In the rows, zero is written as 128.
runs of hidden systems
k653, seq 1 (9 x 22)
[[ 98 144 142 167  99 155 108 140 151 141 121 120 153 117 125 108 134  99
  130 139  87 148]
 [143 140 104 124 116 175 107 127 135 152 153 105 143 132 104  94 170 149
  142 119 127 149]
 [159 140 116  79 129 136 120  95 110 119 129 116 151 167 145 143 150 136
  125 124 164 127]
 [109 127 148  99 129  89 117 128 127 115  95 128 174 150 154 127  91 111
  117 129 154 137]
 [116 119 127 138 142 103 110 174 152 112 122 127 148  97 120  76  97 141
  140 114 132 127]
 [176 132  98 157 143 131 109 146 126  98 131 120 119 108 123 126 142 155
  156 131 130  95]
 [157 141 112 160 124 132 111 108 123  96 114 122 141 143 146 176 139  92
  127 157 111 109]
 [ 93 147 145 153  99 136  99 118 146 127 129 108 172 133 133 119 126  79
  116 138 102 151]
 [129 153 132 121 115 163 108 140 134 143 150 105 160 127 113  71 152 149
  146 113 127 146]]
k833, seq 2 (9 x 22)
[[120 171 156  77 157 185 103 161 153 110  98 124 155  97 106  77 149 141
  140  93 113 134]
 [170 145 115 144  89 178  95 141  91 144  81 122 189 148 171 150 137 146
  148 121 136  94]
 [106 121 140 149  74  86 123  69  98 149 140  93 183 163 126 145  90  86
  125 142 145 147]
 [ 92 172 184  86 159 120 135 117 151 101 170 104 164 119  93  67 106  97
  132 112 111 165]
 [142 179 150  84 133 181  85 169 133  97  75 129 173 112 148  92 149 154
  146  97 130 104]
 [153 132 109 165  68 141  90 110  89 147  72 104 210 168 160 149 125 123
  150 151 146 122]
 [ 89 140 161 149  95 102 119  68 121 136 177  79 191 142  95 113  87  61
  120 131 119 163]
 [ 97 179 201  70 169 150 124 154 140 101 129 115 179  98 110  64  98 113
  135  81 110 136]
 [149 179 149 103  91 179  91 160 105 124  49 128 198 148 179 107 150 163
  161 125 138 108]]
k354, seq 3 (9 x 22)
[[ 93 136 157 134  66  84  96 146 127 125 114 125 196 159 197 103  98 114
  109 136 146 126]
 [ 92 117 139 117 162 109 109 118 160 112 113 111 136  62  33  91  92 111
  142 104 127 144]
 [168 174 146 176 154 206 150 146 120 108 129 135 118 114 138 161 148 104
  153 143  59 110]
 [114 134 125 103  41 142  92 106 114 156  62 135 122 145 160 157 171 157
  113 127 158  98]
 [108 140 145 106 128  91 110  97 124 122 123  85 221 157 102  77  91 101
  143 134 157 177]
 [141 136 135 119 197 184 100 158 154  95 150 122 144  68  84 122 114  96
  117  74  90 103]
 [178 149 124 140 127 176 142 144  92 122  35 151 111 133 155 186 152 160
  167 150 119  87]
 [ 87 134 140 131  40  77  70 126 134 126  79 118 194 161 182 102 121 121
  115 149 161 126]
 [ 95 134 152 119 160 103 101  97 150  99 128  87 169  72  35  88  78  81
  146 103 123 145]]
k957, seq 4 (9 x 22)
[[174 113  82 143 125  69 109 154 130  89 119 140 122 164 192 131 148 167
  134 165 166 108]
 [106 121 102 119 125  55 111  97 179  89 171 118  72 123 105  95 174 133
  113 157 148 154]
 [112  79 117 155 191 102 178 162 152 144 192 147  86 104 100 115  82 111
  114 125 106 157]
 [155  83  94 192 130  93 158 201 121 141 117 173  99 141 199 145  99 161
  136 159 127 107]
 [138 131  86 169  87  60 112 121 159  99 137 125  92 166 164 100 192 162
  148 207 145 152]
 [115 119 110 148 161 105 151 119 180 117 248 122  67 127 103  89 162 110
  109 149 104 179]
 [171  73  99 161 197 119 187 208 125 151 203 167  90 131 163 124  84 157
  122 116 125 120]
 [176 104  75 159 120  40 114 177 135  84 120 154 104 163 214 120 145 185
  141 182 170 103]
 [108 118  83 137 132  34 110 101 205  71 186 119  51 130 107  81 193 136
  119 186 142 170]]
k653, seq 5 (9 x 22)
[[ 97 164 201 124 119 121 155 134 108 120 114 137 159 140 171 146  79  83
  118 128 105 116]
 [ 92 112 122 156 106 151 124 197 153 175  99 146 130 108 134  77 129 157
  136 127 114 155]
 [169 105  64 119 149 137 114 108 141 126 151 114  92 125  85 119 179 165
  140 129 152 141]
 [149 147 144  96 146 112 137  67 101  91 143 118 131 147 131 188 113  90
  112 125 142  96]
 [ 81 137 183 144 103 117 143 160 123 144 108 146 162 132 173 124  74 100
  115 124 104 129]
 [111 115 106 153 118 139 120 178 160 155 125 135 104 102 114  65 157 173
  145 133 122 153]
 [179 128  84 109 160 143 124  88 122 105 141 111  92 129  85 155 170 147
  143 132 146 119]
 [132 134 155 112 135 121 138  93 100 113 127 129 154 153 155 193  91  70
  100 125 125 107]
 [ 68 128 164 155  86 112 129 170 141 157 128 137 149 124 158  86  95 123
  116 126 111 147]]
k473, seq 6 (9 x 22)
[[159  95  63 146 174 146  61 120 169  96 134  99 148  83  55 126 141 101
  126 111 127 124]
 [130  97 132 191 112  73 105 129 106 117 134 114 177 110 135 154  37  81
  121 120 129  86]
 [ 86 159 176 129  82  98 130 135 119 112  13 147 134 125 153 140 112 130
  153 161 125 115]
 [119 156 113 154 100 190 113 134 152 154  85 117 158 151 120 100 187 118
  154 174  94 194]
 [165 145 107 151  94 208  74 100 107 148 175  88 172 120 110 144 156 114
  123  90 116  96]
 [175 140 133 113  98  88 118  86  64 111 132  96 176 163 144 144  92 152
  154 116 183  83]
 [136 183 156  78 162  92 117 129 141  54  73 118 177 151 150  96 133 122
  159 158 144 149]
 [147 126  95 148 187 168  88 136 165 101  85 104 171  97  58 107 136  92
  156 134 102 160]
 [160 103 101 218 109 135  83 141 112 120 128 107 178  99 125 162  79  90
  134 117 107  78]]
k309, seq 7 (9 x 22)
[[119 133 140 113 152  99 106 122 156  72 122 136 122 114 132 154 116  82
   98 128 121 106]
 [140 130 136 150 159 158 135 119 116 121  89 121 145 103  85 155 103  96
  148 129 100 127]
 [ 97 124 138 159  76 160 101 141 127 165 108 126 141 103 123 125 122 122
  119 110 110 112]
 [128 139 117 118  74 133 100  75 114 142 146  98 131 139 108 131 160 137
  125 124 151 123]
 [143 154 142  91 142 166 131 115 120 130 169 119 157 166 155 132 147 115
  111 115 130 136]
 [161 106 111  91 167 149 126 164 117 135 117 139 145 130 139 126 117 157
  124  98 155 115]
 [148 105  94 156 133  96  84 157 145 101 132 118 163 122 141 107 111 128
  129 128 145 117]
 [127 129 122 128 139 107  94 100 151  79 128 124 126 114 124 162 132  82
  101 132 120 107]
 [137 136 145 136 151 167 137 109 110 129  97 122 156 118 101 167  99  84
  133 122 100 124]]
k309, seq 8 (9 x 22)
[[125 115 106 131  98  68 130 149 133 130  86 133 113 137 135  80 141 197
  167 164 170 144]
 [101 137 130 125 149  79 139 115 184  92 185 128  92 146 134  99 157  94
  108 170 112 179]
 [141 119 148 126 193 139 211 131 112 133 139 158  58 113 110 176 102 122
  136 132 102 124]
 [112 128 153 186  94 108 171 188 104 160  72 155 122 116 154 104  85 170
  178 155 118 128]
 [ 64 140 136 123  66  60 118 107 171 120 111 126  77 122 113  81 172 153
  131 168 141 160]
 [126 149 145 123 167 140 200  86 137 132 205 125  65 151 100 132 161 105
  133 161  95 184]
 [134 119 160 131 148 150 224 189  87 183 127 183  75 133 168 142  95 174
  144 121 114 119]
 [104 120 125 146  82  43 143 168 132 138  79 140 103 135 149  62 125 210
  177 174 167 146]
 [ 80 149 139 118 142  56 149 105 194  79 179 128  61 138 123  87 178 108
  116 187 112 188]]
k604, seq 9 (9 x 22)
[[ 99  75 106  34 105 107 113  99 127 177 155 136 116 162 141 132 138 158
   57  86 203 140]
 [158 101 126 144 185 149 175 191  99 181 139 122 193 141 116  76  55 149
  171 113 134 173]
 [183 166 117 162 171 118 120 192 148  48 107 151  83  93 155 110 162 171
  175 153 103  80]
 [119 112  96 149  87  36 116  35 134  92 138 111  83 153 110 179 148 100
  119 183 156 126]
 [ 57  85 153  85 169 132 139 117 158 158 151 132 146 112  85 139  67  55
   59  82 116 172]
 [108 156 180 172 109 203 153 196 103 176  73 143 137  72 113 100  96 159
  179 102  77 109]
 [167 211 142 138  81 151 122 100 118  79 146 121  93 166 192 149 229 143
  149 178 108 103]
 [113  66  68  58 105  96 110  63 140 167 166 120 108 179 124 150 164 136
   61 117 202 158]
 [143  76 123 133 204 149 165 188 105 187 168 124 186 120  96  86  29 130
  139  77 130 158]]
k354, seq 10 (9 x 22)
[[144 114 113 157 168 139 144 156 147 120 177 144  88 110 126 135 128 117
  120 131  97 126]
 [141 118 111 145  97 117 155 119 108 147 132 146  67 139 148 162 153 163
  131 147 135 109]
 [ 98 117 138 124  95  78 146 116 128 151 169 124 128 165 153 105 122 132
  114 143 151 161]
 [114 104 117 113 175 122 147 127 154 137 190 123 103 117  87 106 121 118
  110 113 123 163]
 [173 119 101 143 160 160 169 141 117 142 166 150  76 142 143 162 157 144
  130 135 114 125]
 [133 103 101 118  88  89 140 127 117 152 147 141  97 170 179 141 150 166
  107 143 170 125]
 [107  95 121 114 145  52 150 118 138 128 184 121 122 143 119  96  92 127
  118 134 157 164]
 [139 102 121 146 184 136 173 152 144 133 199 146  66 106 113 133 115 122
  111 120  99 131]
 [149 112 101 154 107 132 174 137 110 161 144 162  49 151 162 161 167 175
  128 156 131 125]]
k604, seq 11 (9 x 22)
[[120 169 133 138 110 204 100 113 155 137 218 105 151 158 154 115 189  75
   89 123  81 158]
 [134 116 120  62  89 157 115 117  90 175 129 120 111 107 100 110 140 216
  125  56 189  86]
 [198 140 134 115 178 126 184 142  73 125 144 126 180 198 184 140  90 136
  163 149 148 140]
 [129  87  75 130 160  77 103 196 185  92  95 163  94 122 168  99 148 160
  111 156 149 136]
 [133 109  96 197 133  83 116  82 139 111 161  84 135 105  45 111 108  97
  162 157 120 150]
 [104 147 180  88 168 136 131 112 133  83 121 141 102  75  98 171  96  84
   98  86 103  78]
 [ 82 136 169 154  58 132 153 125 101 174  57 146 137 142 164 160 107 114
  133 150 112 130]
 [109 158 126 118 109 184 102 144 168 144 166 121 144 159 157  90 196 114
  101 139 101 175]
 [165 110  89 105 110 166 108 108 102 166 145 103 118 117  81 110 157 193
  144  85 170 109]]
k473, seq 12 (9 x 22)
[[168 128 125 141 157 127 129  82  92 106 151 105 180 153 126 189  88  62
  122 131 125 115]
 [141 118 131  91 144 121 101 169 118 109  34 147 178 126 162 134  97 145
  130 113 158 102]
 [114 144 118 172 109 108  95 160 164 111 102 108 161 112 110  46 144 145
  177 163 118 161]
 [130 157 138 182 104 160 102  71 129 101 137  93 134 101  82 164 145  63
  136 139  78 111]
 [162 108 114 132 108 151 122 100  77 154  68 126 187 168 160 202 100 104
  120 130 148 106]
 [130 159 141 101  95 127  80 177 130 116  78 122 200 148 181  64 138 171
  148 122 160 127]
 [140 184 134 150 117 135  96  87 137  91 139  71 150 105  51  68 164 132
  190 143 113 145]
 [192 138 114 164 164 157 118  76  97  90 130  98 176 140 111 207 107  52
  135 141 103 104]
 [153 100 102 107 124 119  73 161 111 113  26 137 208 140 176 154  92 131
  119 117 176  94]]
k632, seq 13 (9 x 22)
[[120 156 155 162  92 121 133 138 120 115 119 142 119 136 178 148 131 117
  127 149 105 103]
 [ 86 120 129 113 115 124 116 137 158 146 100 130 152 146 132 101 134 117
  111 143 132 176]
 [134 119 125 130 143 149 131 104 126 143 186 101 140 118  82 115 115 114
  122 100 123 144]
 [156 145 132 130  99 157 115 122  93 127 118 126 127 116 135 158 133 150
  138 103 136  73]
 [142 141 122 127 120 101 120 148 132 105 108 133 151 170 188 121 139 134
  129 165 139 136]
 [101 107 128  92 172 105 117 135 165 113 139 127 141 119 107  99 107 103
  103 117 136 159]
 [142 129 135 155 141 140 139 123 106 133 138 112 122  84  73 128  95 135
  160 103 115 102]
 [131 147 142 174  75 128 122 133 111 118 105 136 125 133 175 158 133 122
  133 149 111  88]
 [ 89 124 129 106 107 104 115 127 153 142 108 129 155 165 153 100 135 115
  108 153 143 179]]
k833, seq 14 (9 x 22)
[[ 86 144 138 112  74 130  70 116 149 134  88 110 183 133 131 103 144 106
  112 129 136 148]
 [140 146 138 151 135 166 121 131 111 147 135  91 205 133  95  89 102 116
  166 118 115 157]
 [111 183 191 112  89 147 103 117 102 113 122 110 178 115 141 124 103 109
  131  93 119  88]
 [117 154 162  84 124 136 127 116 107 137  70 116 206 168 142 116 109 113
  142 136 144 162]
 [120 174 147 119  85 147  84 107 132 125 159  81 202 157 135  76 153 114
  134 124 130 153]
 [137 159 153 110 126 141  83 108 106 107 105  82 216 109  84  98  92 113
  153  90 137 113]
 [130 187 186 127 115 133 114 137 105  96  96 108 219 150 176 118  94  92
  150 131 114 117]
 [ 79 159 158 107  75 129  82 109 135 138  79  97 221 155 135  87 124  97
  126 134 139 167]
 [124 175 159 134 113 176  98 118 118 140 139  72 234 133  94  63 115 108
  164 109 110 162]]
k957, seq 15 (9 x 22)
[[147  92  98 135 134 154 147 135 112 175 117 136 106 121 101 143 125 161
  140 117 138 130]
 [128 137 139 142  98  89 127 116 109 120 134 121 157 163 169 137 108 113
  129 148 140 122]
 [109 156 145 116 114 131 124 134 147 115 133 128  95 105 111  93 161 150
  139 128 117 126]
 [151 119 113 135 183 154 138 136 136 124 141 124 152 132 115 135 115  96
  128 132 112 151]
 [137 105 113 124 108 134 119 139 115 150 128 144 112 135 163 155 130 147
  104 114 146  97]
 [126 142 129 122 110  82 126 104 119 113 122 109 140 136 116  99 124 149
  157 144 155 137]
 [102 141 149 131 145 131 127 130 158 104 145 131 111 103 118 123 131  97
  112 124  97 129]
 [149  99 105 138 159 159 150 152 119 160 110 144 120 125 120 143 116 139
  136 126 126 139]
 [134 123 117 142  87 103 112 122 116 131 127 126 147 158 171 140 126 130
  117 143 148 120]]
k632, seq 16 (9 x 22)
[[113 114 128 126 125 113  83 101 138 100 122 115 142  84  89 150 102  91
  101  94 131  94]
 [134 151 158 153  94 106 149 112  81 134  99 110 163 137 127 127  89 138
  177 140 138 119]
 [ 92 150 167 126 105 129 109 161 145 119 144 136 162 136 187 110 112  99
   97 118 108 120]
 [115 123 111 128 120 142  82 133 145 140 116  98 185 115  85  75 125 128
  139 113 136 156]
 [157 146 136 146 122 133 102  89 103 102 169  90 169 126 113 149 106  95
  129 108 125  93]
 [128 141 155 107  99 116 109 138  97 122  74 130 178 137 163 132  97 138
  134 112 152  94]
 [117 144 146 136 135  99 111 163 147 105 156 114 186 143 156  70 100 113
  132 134 128 147]
 [107 131 137 129 135 134  75 126 148 106 121 104 171  80  83 107  99  96
  123  93 119 111]
 [146 146 143 174  94 123 116 103  88 122 111  97 186 126 118 142  86 107
  162 128 123 100]]

runs to name
seq 17 (2 x 22)
[[109  88 122 192  84 112 142 123  99 185 129 124 151 131 126 154  72 107
  128 132 126 133]
 [120 181 174 171  66 125 152 126 102 128 124 129 107 130 157 122 145 148
  168 155 101 108]]
 : k957
seq 18 (2 x 22)
[[101 112 136  69 120 124 130 104 135 148 183 141  88 133 137 148 140 125
   62  88 148 119]
 [108 130 171 107 110  84 198 118  84 163 128 139  95 137 126 123  86 165
  155 126 152 131]]
 : k653
seq 19 (2 x 22)
[[118 174 199 132 128 164 183 156 103 135 164 156 122 152 205 155 115 101
  112 127  75 115]
 [ 82 106 123  40  91 123 117 109 131 175  79 136 126 151 122 111 154 167
   98 112 188 157]]
 : k833
seq 20 (2 x 22)
[[146 109 108 126 128 167 122 128 109 167 152 114 123  98  78 116 123 164
  139  82 136 114]
 [172 125 112 119 134 121 155 122 102 124 165 140 103 174 178 163 145 143
  114 142 147 114]]
 : k653
seq 21 (2 x 22)
[[107 117 118  77 154 137 130 158 169 147 155 138 114 133 128  75 154 161
  106 112 142 172]
 [156 114 115  82 136 107 137 100  95 123 113 123 104 117  95 144 119 175
  145 102 178  97]]
 : k653
seq 22 (2 x 22)
[[103 142 156  66 138  88 102 116 134  95  66 120 187 136 129 103 100 118
  127 122 166 138]
 [ 76 122 136 134 109 152  77 125 165 128  84 126 129  65  74 127 126  96
  109 100 103 117]]
 : k957
seq 23 (2 x 22)
[[133 127 141  84 155 148 170 136  95 171  90 126 120 106  67  91 108 191
  179 101 154 147]
 [171  78  86  93 194 131 143 161 125 126 134 163 100 144 165 179 120 139
   86 111 155 109]]
 : k653
seq 24 (2 x 22)
[[148  90  79 188 154 162 150 190 152 153  87 177  76 115 151 161 151 142
  134 165  87 135]
 [ 84  76 123 168  74  44 149 107 117 168  98 137 119 148 137 147  81 115
  118 166 156 150]]
 : k309
seq 25 (2 x 22)
[[129 139 137 153 101 163 123 133 115 163 159 107 169 137 128 109 120 121
  138 120 111 142]
 [134 128 120  89 103 137 105 121 124 133 139 130 111 128 140 137 157 160
  106 100 158  99]]
 : k309
seq 26 (2 x 22)
[[124 148 144 150 113 150 145  85 114 136 206 108  88 108  88 142 141 112
  129 111  99 114]
 [157 159 147 129 101 178 164 138  81 156 107 146 120 153 178 159 147 161
  149 131 121 102]]
 : k309
seq 27 (2 x 22)
[[ 75 160 157  78  73 125  89 153 171 127 161 132 138 155 195  65 182 139
   82 117 137 146]
 [156 122  91  91 130 160 123  94 102 171 109  87 162 144  55  83 151 180
  178 117 176 177]]
 : k604
seq 28 (2 x 22)
[[144 157 124 127 113 132 114  99 131 110 134 108 160 177 161 131 168 104
  128 165 124 157]
 [ 97 152 152  86 117 135  95 113 140 121  91 109 183 129 113 101 126 107
  124 117 135 146]]
 : k653
seq 29 (2 x 22)
[[131 113 144 102 143 127 168  99  91 147 153 133 101 124 112 172  95 122
  114 101 139 107]
 [140 143 141 132 109 136 151 173 109 145 122 151 101 128 168 109 139 188
  150 128 130 109]]
 : k632
seq 30 (2 x 22)
[[140 117 127 167 132 169 120 182 131 136 110 164 165 156 218 185 112  75
   87 141  88 116]
 [ 95 112 106 111  45 127  73 140 133 169  74 124 128 108 117  90 157 199
  128 102 173 115]]
 : k473
